In the data rows, the value 50 means zero.
Some points, one per row:
[57 76 65 55 20 23 50 57]
[39 42 34 48 79 48 44 36]
[50 47 45 61 59 22 25 56]
[48 39 55 48 53 88 82 53]
[42 39 36 54 45 62 66 35]
[58 48 45 48 65 50 23 60]
[59 43 32 57 38 62 45 58]
[58 43 66 59 43 78 39 58]
[53 58 58 59 46 41 68 56]
[43 39 32 51 46 69 69 33]
[49 39 55 53 55 89 81 53]
[36 73 58 46 51 00 46 52]
[27 39 49 51 65 65 75 41]
[69 56 58 46 40 51 60 59]
[44 49 40 42 38 47 45 30]
[54 60 59 41 50 59 66 45]
Then 12 other points, each followed by its number:
[63 52 52 41 48 60 61 81] 0
[45 47 58 43 63 30 44 40] 1
[44 70 46 53 40 00 48 57] 2
[58 49 59 48 45 77 68 57] 3
[51 66 50 62 32 19 34 57] 4
[36 46 50 39 77 57 84 52] 5
[50 47 45 57 59 39 24 52] 6
[58 48 65 63 50 69 40 53] 7
[44 66 60 58 47 27 38 47] 8
[39 38 28 48 76 55 60 23] 9
[49 47 52 55 56 51 46 49] 10
[49 65 67 55 40 56 71 56] 11
Which three of these numbered points are nearest to each point below, ignoring the 2 directions in which the first points spread most? Their numbers follow each, nearest first.
[64 57 58 45 38 58 60 51] > 3 10 6
[40 59 50 41 72 39 78 47] > 5 9 2
[60 42 30 47 50 39 53 40] > 9 4 2
[39 45 36 48 81 38 48 35] > 9 11 1
[63 50 59 64 49 65 40 52] > 7 6 10
[38 47 50 40 75 59 85 54] > 5 11 2
[48 69 51 61 33 20 35 51] > 4 8 10
Here are 12 other points, each followed by its number:
[57 42 43 67 49 62 17 52] 0
[61 42 65 59 42 72 37 58] 1
[46 61 46 68 35 48 43 51] 2
[56 44 44 43 49 47 44 65] 3
[61 34 39 64 63 50 33 38] 4
[38 52 56 38 47 35 65 48] 5
[40 49 42 46 67 60 46 40] 6
[54 47 51 62 42 50 06 49] 7
[32 50 52 49 82 57 51 35] 8
[56 42 43 45 51 49 44 66] 9
[28 45 55 38 55 41 56 39] 10
[36 69 58 52 54 05 46 49] 11
The same question for these:
[56 40 44 59 37 55 25 36] > 7 0 4
[50 51 57 46 57 52 42 40] > 6 8 4
[26 37 48 52 65 64 81 43] > 11 5 10
[49 43 61 56 52 63 39 50] > 1 6 4
[50 43 59 45 53 80 75 53] > 6 8 3
[60 50 49 41 49 75 61 81] > 9 3 6
[73 54 46 46 46 58 40 69] > 9 3 1
